In the data rows, the value 128 means zero.
Some points, one per row:
[148 112 38 163 184 92 130 116 189 61 135 117 137 149 127 84 139 107
 143 122 118 113 114 187 171 87 213]
[143 156 112 173 119 154 85 149 135 133 78 157 160 116 135 186 82 128
 114 122 82 115 124 80 94 128 89]
[118 168 96 132 114 135 156 165 26 110 129 140 139 129 115 101 147 196
 125 151 133 159 116 46 123 138 53]
[124 106 34 166 131 152 161 162 68 64 98 93 151 134 140 93 132 189
 152 136 167 158 89 133 145 127 152]
[140 73 103 130 157 159 166 143 139 98 159 99 168 111 203 93 154 147
 115 121 164 109 98 110 62 133 105]
[127 164 134 116 125 72 139 159 104 91 162 166 145 147 113 100 145 168
 135 101 161 113 124 63 176 126 48]
[113 100 112 150 94 148 91 71 168 129 95 134 116 101 152 176 132 83
 148 115 82 179 183 164 182 125 179]
[129 145 163 91 87 157 132 149 58 127 157 148 115 121 71 139 150 170
 90 134 161 144 128 80 162 159 27]
[147 73 168 107 105 123 79 118 145 147 143 98 148 90 196 168 136 114
 144 123 101 119 151 154 136 128 179]
[123 171 178 121 111 105 132 141 170 161 168 137 80 146 131 100 103 144
 91 150 110 43 165 187 47 93 155]
[108 161 111 130 169 93 147 173 81 129 137 138 156 133 152 77 133 177
 153 136 87 197 110 57 122 86 54]
[143 87 148 124 148 153 109 69 181 137 118 154 145 121 126 168 144 59
 116 113 136 92 157 82 171 152 77]
Here are 12 more points, each followed by its number:
[121 90 112 138 86 147 76 87 174 145 106 137 127 108 159 165 136 59
 132 134 65 158 195 164 170 110 205] 0
[119 171 69 177 115 86 145 177 99 74 117 112 122 141 115 95 145 190
 136 112 99 154 118 203 104 99 183] 1
[118 108 165 128 135 146 103 111 158 170 128 154 163 99 108 185 142 109
 87 133 90 105 126 38 164 136 92] 2
[129 170 171 140 122 109 159 79 188 169 120 153 71 153 119 113 91 81
 107 143 158 72 140 159 78 133 129] 3
[163 103 180 105 96 129 126 153 97 150 162 118 138 90 119 149 147 183
 143 107 166 88 121 107 74 165 66] 4
[122 78 104 115 206 151 154 105 160 114 151 124 162 133 150 76 126 99
 149 145 144 171 66 86 169 111 71] 5
[131 98 128 113 99 140 65 160 99 125 155 110 153 97 156 168 143 168
 95 138 57 109 162 158 150 95 216] 6
[150 128 80 164 113 152 92 68 164 122 79 149 108 121 95 181 142 77
 126 132 99 143 160 108 190 142 111] 7
[109 139 162 118 141 118 114 141 148 167 92 144 92 144 144 153 52 84
 143 121 129 123 60 195 103 154 214] 8
[161 156 138 116 103 124 151 169 110 131 155 115 108 146 105 109 87 172
 112 131 145 24 141 187 27 131 185] 9
[113 159 152 154 113 157 84 126 141 147 84 154 156 122 86 182 117 130
 91 136 106 159 83 68 136 154 51] 10
[123 161 189 136 132 110 156 147 163 183 131 148 113 151 143 100 83 124
 117 137 132 37 170 99 8 111 116] 11
Which of these numbered points is nearest to each point below, looking only along the 6 directions in which the first points spread most? Its number follows each.
[105 165 151 103 135 83 110 158 114 131 163 156 123 137 159 77 143 169
 145 140 93 146 179 92 147 74 38] > 10
[114 123 142 126 103 153 71 71 173 141 110 135 92 137 91 169 119 68
 129 131 93 139 195 209 172 113 180] > 0
[161 103 96 122 112 140 85 164 69 89 132 92 145 97 135 160 143 186
 122 130 103 126 121 169 152 126 203] > 6
[127 142 115 142 93 143 81 77 186 126 93 158 98 154 77 173 113 60
 106 132 101 133 168 186 157 123 181] > 0
[123 153 197 114 180 128 146 108 175 166 140 151 137 153 110 95 120 112
 130 117 137 80 187 35 63 110 34] > 11
[116 168 172 118 122 91 167 114 137 193 94 136 127 133 195 112 98 100
 157 146 146 145 123 51 127 123 39] > 10
[116 166 45 170 154 96 115 186 122 99 132 119 139 142 120 87 152 171
 121 149 41 159 131 157 103 56 152] > 1
[110 69 76 134 104 157 154 151 128 55 119 98 144 143 149 127 123 131
 133 106 181 84 151 195 133 174 197] > 6
[160 142 111 120 94 147 138 175 24 124 134 123 147 105 89 132 138 196
 124 143 150 138 93 70 95 149 116] > 4
[120 153 102 128 157 125 139 175 81 119 145 143 165 145 118 86 142 178
 147 142 83 108 191 54 53 83 47] > 10
[139 70 89 129 197 136 143 108 176 81 155 137 166 149 144 93 128 82
 144 141 146 92 115 59 186 113 99] > 5
[108 150 117 112 162 139 141 160 61 100 144 148 141 148 83 80 141 180
 144 140 144 171 154 77 114 109 0] > 10
[142 142 39 158 100 148 151 159 62 70 102 90 145 132 106 96 144 195
 137 132 145 158 81 178 126 129 176] > 1
